Rotation paths and how fast each direction turns (deg/step):
Each turn is a multiple of 5 degrees from 10 to 175, or 0.
path 1
[-1.87  0.09 -0.13  0.84 -2.02  1.62 -0.12 -3.01]
[-0.10  3.62  0.90 -0.51 -1.46 -1.51 -1.17 -0.50]
[-1.05  1.38  2.84 -1.57  1.58  1.82 -0.06  0.63]
[-1.30 -0.14  0.22 -1.68 -0.17 -0.25  3.74 -0.61]
[ 2.30  0.60 -1.39 -2.13 -1.83  1.67  0.75 -0.88]
[ 0.01 -1.40  2.59 -1.09 -2.48  0.16 -1.53 -1.86]
[ 0.67  1.62  1.43 -0.38  1.72 -1.74  0.01 -2.90]
[-1.89  1.79  0.14  0.62  0.91  3.12  0.60 -1.71]
[-2.28  2.15 -0.25 -0.87 -2.83 -0.59  0.99  0.31]
[ 1.54  1.72  1.85 -3.14 -0.40  0.71 -0.26  1.30]
[-0.61 -2.20  2.08 -1.78  0.30  0.60  1.97 -1.60]
[ 1.64  0.67 -1.61 -0.45 -0.72 -0.25  1.70 -3.33]
[-0.15  1.23  0.73  0.19 -1.89  2.11 -2.25 -2.08]
[-1.84  2.10  2.65 -0.48 -0.32 -2.32 -0.59 -0.85]
[-0.27  2.41  0.72 -1.45  2.44  1.70  1.70 -0.20]
[-1.90 -0.56 -0.31 -1.40 -2.28  1.64  2.54 -0.26]
[ 2.37  0.86  0.19 -2.49 -2.51 -0.78  0.07 -0.52]
[ 0.94 -1.21  2.87 -1.24  0.40  1.13 -1.24 -1.99]
[-1.06  0.71  0.48  0.69  0.74 -1.41  1.54 -3.68]
[-0.29  3.31 -1.19  0.25 -0.54  2.40 -0.31 -1.34]
[-2.36  1.33  2.11 -1.31 -2.38  0.25 -0.39  0.98]
[ 0.93  1.18  1.62 -3.09  1.27 -1.01  1.92  0.41]
[ 0.13 -1.68  0.35 -1.42  0.32  2.78  1.94 -1.68]
[ 0.50  0.07 -0.79 -0.43 -3.05 -0.93  0.39 -2.82]
[ 1.48  2.16  1.68 -0.72 -0.18  0.85 -2.72 -1.62]
[-2.74  0.79  2.82  0.19  1.19 -0.30  0.55 -1.49]
[-0.61  3.00 -1.10 -0.98  0.64  0.61  2.69 -0.49]
[-0.61  0.18  0.27 -1.98 -2.77  2.87  0.28  0.69]
[ 1.00 -0.58  1.98 -2.50 -1.65 -2.26  0.49 -0.41]
[ 2.01 -0.19  1.17 -0.96  1.96  1.41  0.39 -2.93]
[-1.98  0.17 -0.26  1.25 -1.38  0.64  0.77 -3.40]
[ 0.04  3.89 -0.19 -0.56 -1.30 -0.30 -1.05 -0.76]
[-1.52  0.95  3.20 -1.63  0.26  1.45 -0.57  0.95]
[-0.71  0.33  0.57 -2.07  0.67 -1.20  3.78 -0.60]
[ 1.84 -0.05 -1.24 -1.76 -1.20  2.66  1.06 -1.07]
[-0.21 -1.18  1.54 -0.87 -3.47 -0.47 -1.33 -2.18]
[ 1.47  2.13  1.86 -0.45  1.50 -1.13 -1.11 -2.28]
Directions:
[ 0.21  0.13  0.07  1.31  0.17 -0.33 -1.25 -1.81] -> 60
[ 1.37  1.42 -0.85 -0.36  0.45 -1.30  0.38 -0.01] -> 145
[-0.99  0.07 -0.72 -1.91  0.37 -0.06 -0.81 -0.91] -> 0
[ 0.06  0.53 -1.09  0.13 -2.13  0.38 -0.71  0.31] -> 95
path 2
[ 2.08  1.19 -1.19 -0.54 -2.54  0.20  1.34  0.78]
[ 2.59 -0.34 -1.04  0.09  0.05  2.33  1.03 -0.31]
[ 0.51  1.01  1.69  0.27  0.68  1.65  2.62 -0.83]
[ 0.32  1.51  1.35 -1.14 -2.27  1.41  1.21  1.28]
[ 2.56  0.92 -1.44 -1.78 -0.30  0.94  0.70  1.39]
[ 2.34  0.67 -0.85  0.71  0.24  0.58  2.47 -1.33]
[ 0.45  0.29  1.37  0.63 -1.38  2.86  1.36 -0.59]
[ 0.80  1.44  1.07 -1.89  0.02  1.67  1.12  1.77]
[ 2.13  1.74 -1.09 -0.79 -1.06 -0.63  2.08  0.46]
[ 2.19 -0.28 -1.06  0.88 -1.52  2.26  1.07 -0.77]
[ 0.71  0.44  1.23 -0.43  1.14  2.87  1.85 -0.11]
[ 0.25  2.19  1.40 -1.16 -1.03  0.34  2.22  0.77]
[ 2.31  0.67 -1.18 -1.15 -2.06  1.05  0.47  1.27]
[ 2.44  0.16 -1.07  0.05  1.15  1.62  1.75 -0.69]
[ 0.17  0.91  1.62  0.75 -0.77  1.66  2.56 -1.00]
[ 0.55  1.18  1.14 -1.51 -1.76  2.05  0.51  1.79]
[ 2.43  1.20 -1.13 -1.50  0.33  0.07  1.41  1.22]
[ 2.01  0.23 -0.76  1.07 -1.12  0.93  2.09 -1.33]
[ 0.51 -0.16  1.20 -0.08 -0.46  3.33  0.99 -0.03]
[ 0.62  2.05  1.32 -1.86  0.16  0.84  1.85  1.51]
[ 1.90  1.65 -0.99 -0.29 -2.29 -0.13  1.45  0.56]
[ 2.57 -0.48 -1.10  0.26 -0.14  2.43  0.88 -0.45]
[ 0.57  1.01  1.64  0.06  1.20  1.92  2.72 -0.68]
[ 0.06  1.76  1.31 -0.95 -2.34  1.10  1.51  1.08]
[ 2.53  0.68 -1.51 -1.36 -0.75  1.10  0.59  1.45]
[ 2.31  0.54 -0.67  0.60  0.40  0.80  2.55 -1.17]
[ 0.40  0.34  1.48  0.61 -1.37  2.61  1.66 -0.71]
[ 0.77  1.36  0.94 -2.05 -0.35  2.03  0.75  1.75]
[ 2.36  1.77 -0.98 -1.14 -0.41 -0.60  2.05  0.68]
[ 2.17 -0.31 -0.94  0.99 -1.54  1.76  1.40 -0.97]
[ 0.79  0.13  1.34 -0.33  0.82  3.17  1.37  0.09]
[ 0.39  2.33  1.47 -1.22 -0.79  0.22  2.22  0.75]
[ 2.18  0.87 -1.12 -0.73 -2.32  0.70  0.66  1.14]
[ 2.44 -0.04 -0.98  0.18  0.97  2.09  1.36 -0.48]
[ 0.41  0.90  1.55  0.54 -0.25  1.75  2.58 -1.00]
[ 0.37  1.14  1.22 -1.33 -1.91  1.91  0.74  1.65]
[ 2.56  1.31 -1.16 -1.50  0.26  0.40  1.24  1.13]
Directions:
[-0.08 -0.92  0.28  1.33  0.71  1.11  0.39 -1.47] -> 90
[ 0.48 -0.50 -0.30 -0.97  1.78  0.99 -0.73  0.76] -> 125
[-1.23  1.46 -1.34 -0.10  0.17  0.68 -0.53 -0.74] -> 0
path 3
[ 1.05 -1.47  2.01  1.35 -0.33 -0.07  1.95  1.24]
[ 1.34  0.04  1.78  0.41  2.39 -0.60  1.22 -0.59]
[ 2.77  0.14 -0.89 -0.54  0.63  0.57  1.85  0.46]
[ 1.21 -2.07 -0.08  1.84  0.04  1.36  1.69  0.47]
[ 0.56  0.07  1.89  0.74  0.50  0.34  2.12 -1.62]
[ 2.31  0.30  1.20 -0.77  0.05 -0.47  2.12  1.17]
[ 1.81 -1.75 -0.09  1.06  2.02  0.08  0.80  1.06]
[ 1.27 -0.01 -0.28  0.70  1.08  1.58  1.92 -1.96]
[ 1.49 -0.34  0.89  0.43 -1.40  0.82  2.71  0.36]
[ 0.84 -1.52  2.39  1.35  1.19 -0.61  1.33  0.77]
[ 2.05  0.62  0.41 -0.37  2.33  0.01  1.34 -0.93]
[ 2.37 -0.77 -0.93  0.15 -0.16  1.28  1.82  0.96]
[ 0.34 -1.68  1.05  2.06  0.36  0.97  1.70 -0.64]
[ 1.38  0.98  2.00 -0.13  0.68 -0.47  2.19 -0.95]
[ 2.59 -0.77  0.33 -0.31  0.82 -0.48  1.48  2.04]
[ 1.22 -1.70 -0.24  1.47  2.42  1.03  0.84 -0.62]
[ 1.33  0.25  0.25  0.31 -0.26  1.44  2.42 -1.64]
[ 1.32 -0.72  1.70  0.71 -0.90 -0.17  2.15  1.43]
[ 1.09 -0.63  1.67  0.81  2.73 -0.40  0.83 -0.29]
[ 2.56  0.49 -0.64 -0.83  1.28  0.74  1.64 -0.53]
[ 1.47 -1.76 -0.15  1.32 -0.76  1.21  1.90  0.82]
[ 0.23 -0.58  2.14  1.51  0.76  0.22  1.83 -1.21]
[ 2.21  0.71  1.36 -0.92  0.63 -0.42  2.04  0.31]
[ 2.19 -1.48 -0.25  0.81  1.39  0.26  0.89  1.65]
[ 1.01 -0.86 -0.05  1.24  1.36  1.33  1.64 -1.79]
[ 1.55  0.20  1.00 -0.23 -1.28  0.84  2.80 -0.40]
[ 1.24 -1.30  1.97  0.83  0.70 -0.62  1.39  1.55]
[ 1.83 -0.05  0.63  0.18  2.94  0.29  1.01 -0.90]
[ 2.25 -0.13 -1.06 -0.09 -0.20  1.46  2.18  0.20]
[ 0.44 -1.93  1.01  2.16 -0.41  0.93  1.74  0.21]
[ 1.15  0.53  2.40  0.32  1.23 -0.32  1.94 -1.23]
[ 2.58  0.00  0.33 -0.68  0.72 -0.15  1.64  1.56]
[ 1.42 -1.89 -0.40  1.68  1.44  0.86  0.92  0.18]
[ 1.04  0.12  0.63  0.63  0.33  1.42  2.27 -1.92]
[ 1.59 -0.37  1.79 -0.07 -1.06 -0.20  2.27  1.19]
[ 1.47 -1.30  1.50  1.12  2.25 -0.72  0.69  0.93]
[ 2.15  0.34 -0.63 -0.13  1.95  1.01  1.52 -1.16]
Directions:
[-0.09 -0.49 -1.06 -0.02 -0.73 -1.99 -0.23 -0.92] -> 0
[-0.33  0.50  2.01 -0.34 -0.12 -1.39  0.14  0.53] -> 85
[-0.75  0.10  0.56  0.66  1.49  0.03 -0.41 -1.76] -> 125
path 4
[-2.35  0.97  1.31 -2.07  1.00 -0.67 -0.22  1.60]
[-0.18  2.27 -0.35 -1.46  2.13  1.94 -0.62 -0.52]
[-0.45  1.51  0.26  0.32 -0.89  1.00 -1.70 -2.98]
[ 1.27  0.16 -1.89  2.06 -1.98  1.46 -0.36 -0.59]
[ 1.72 -0.72  0.46  1.84 -1.80 -2.63  0.34  0.45]
[ 0.38 -1.16 -0.73 -1.59 -1.11 -1.22  1.80  2.54]
[ 0.63 -0.77  1.33 -2.29  2.30 -1.26  1.55 -0.07]
[-2.08 -1.17  0.44 -2.30  1.22  1.90 -0.26 -1.37]
[-0.20 -0.45 -0.23  1.97  2.12  1.86 -1.28 -1.48]
[-2.01  0.32 -0.22  2.72 -1.48 -0.10 -2.17  0.03]
[ 0.71  1.96 -1.46  2.14 -0.30 -0.87  0.35  2.31]
[ 0.33  2.13  0.98 -1.19 -1.47 -2.20  1.02  0.82]
[ 1.51  0.73 -0.20 -2.76 -0.47  1.23  1.85  0.14]
[ 1.56 -1.37  1.75 -1.61  0.14  0.87  0.05 -2.54]
[-0.21 -3.29 -0.82  0.44 -0.12  1.86 -1.41 -0.58]
[-0.07 -1.79 -0.57  2.67  1.58 -1.59 -0.96  0.27]
[-2.84  0.11 -0.93  0.65 -0.31 -1.66  0.15  2.03]
[-0.50  3.07  0.42  0.09  1.80 -0.61  1.72  1.07]
[-1.10  2.32  1.89 -1.63 -1.08  1.31  0.17 -1.06]
[ 2.26  0.81  0.19 -0.16 -0.49  3.07 -0.62 -0.96]
[ 1.95 -1.38  0.35  0.52 -2.03 -0.20 -2.38 -1.43]
[ 1.34 -1.93 -2.62  0.49 -0.77 -0.98 -0.27  1.04]
[-0.63 -0.82 -0.29  0.01  0.78 -3.59  1.31 -0.04]
[-2.43 -0.16 -0.15 -1.38  0.85  0.41  2.79  0.82]
[-0.78  0.66  2.73  0.11  2.29  1.44  0.82 -0.81]
[-1.27  0.19  1.03  0.44 -0.72  2.91 -2.29  0.09]
[ 1.81  1.09 -0.84  1.76  0.26  0.51 -2.83  0.46]
[ 0.29  0.78 -1.64  0.07 -2.27 -2.36 -1.43  0.09]
[ 1.32  0.97 -2.09 -0.36 -0.52 -1.47  2.54  0.13]
[-0.15 -0.64  1.56 -1.25 -0.80 -0.92  2.75 -1.60]
[ 0.08 -2.13  1.22 -0.65  0.55  2.60  1.61  0.23]
[ 0.15 -1.97  2.15  0.50  1.45  0.48 -2.16 -0.21]
[-1.27 -0.84 -1.56  0.41  0.95  0.47 -2.90  1.77]
[-0.55  2.13 -1.54  1.30  1.46 -2.04 -0.95 -0.09]
[-1.84  2.66 -1.26 -0.20 -1.58 -0.56  1.47 -0.33]
[ 1.60  2.02  0.96  0.56 -0.56  1.08  2.56 -1.01]
[ 0.98 -0.80  2.46 -0.76 -2.60  1.22  0.26 -0.43]
Directions:
[ 0.41 -2.25 -0.08 -0.66  0.31 -0.53  0.83 -0.23] -> 45
[-0.65  0.98 -0.53 -1.41  0.67 -0.19  1.09 -1.20] -> 65
path 5
[ 1.75  1.14  1.93  0.47  0.49  1.27 -0.33  2.10]
[ 2.16  0.46 -1.66  1.10  1.93  0.85 -1.45 -0.13]
[-2.20  1.29 -1.29  2.06  0.87  0.73 -0.97  0.81]
[-0.27  1.25  0.87  0.42 -1.74  2.75 -0.91 -0.16]
[ 1.19  0.98 -0.95  0.63  0.63  1.83  2.25 -0.81]
[0.38 1.14 1.21 2.00 1.37 0.11 0.63 2.27]
[ 1.81  0.79  0.31  0.78  0.88  1.05 -2.87  0.17]
[-1.12  1.50 -2.57  0.77  1.40  1.31 -0.55 -0.69]
[-1.60  1.25  0.41  0.93 -1.15  2.48  0.24  1.55]
[ 2.63  0.30 -0.01  0.81 -0.53  2.53  0.99 -0.50]
[ 0.71  1.24 -0.21  2.31  2.21 -0.20  1.35  0.29]
[ 0.10  1.64  1.65  1.00  0.80  0.75 -2.42  1.10]
[ 0.51  1.45 -1.99 -0.71  0.82  2.33 -1.37 -0.94]
[-1.65  0.92 -1.32  1.29  0.03  1.57  1.51  1.35]
[ 1.52  0.15  1.51  1.83 -1.43  2.10  0.13  0.84]
[ 2.08  1.26 -0.38  1.96  1.60  0.50  0.46 -1.63]
[-1.06  2.39  0.78  0.97  1.76  0.11 -0.80  1.20]
[ 0.65  1.11 -0.30 -0.82 -0.06  2.74 -1.87  0.89]
[ 0.22  0.21 -2.89  1.14  0.35  1.98  1.01  0.52]
[-0.69  0.35  1.23  3.06 -0.73  1.15  0.38  1.15]
[ 2.12  1.33  1.31  1.19  0.32  1.42 -0.73 -1.68]
[-0.07  2.51 -0.65  0.26  2.59  0.42  0.68  0.00]
[-0.29  1.30  0.25 -0.13  0.24  1.88 -1.34  2.97]
[ 1.46 -0.38 -2.02  1.04 -0.27  2.44 -0.73  0.01]
[-1.11  0.79 -0.46  3.38  0.24  0.67  0.98 -0.29]
[ 0.59  1.78  2.81  0.99 -0.24  1.45 -0.56 -0.30]
[ 1.89  2.02 -0.90 -0.57  2.02  1.46  0.14 -0.59]
[-0.77  1.10 -0.96  0.99  1.58  0.51  0.01  2.95]
[ 0.79 -0.16 -0.13  1.51 -1.16  2.05 -2.05  0.91]
[-0.03  0.95 -1.41  2.06  0.23  1.51  0.73 -1.96]
[-0.90  2.16  2.16  1.39  0.29  1.08  1.20  0.68]
[ 2.57  1.32  0.58 -0.67  0.98  1.86 -0.38  0.47]
[ 0.41  0.77 -2.26  1.23  2.28  0.38  0.05  1.26]
[-1.20  0.43  0.23  2.15 -0.30  1.20 -2.03  1.59]
[ 0.62  0.85 -0.49  0.79 -0.84  2.66 -0.75 -1.95]
[-0.58  2.01  0.08  1.08  0.84  1.17  2.62  0.01]
[ 1.61  1.07  2.11  0.45  0.60  1.52 -0.28  2.31]
Directions:
[ 1.01  0.73  0.71 -0.65  1.69 -1.02 -0.43  0.46] -> 70
[-0.34  0.82 -0.03 -1.93 -0.16  0.97  1.03  0.47] -> 80
[-0.15  0.18 -1.76  0.20  1.10 -0.46  1.16 -0.91] -> 130
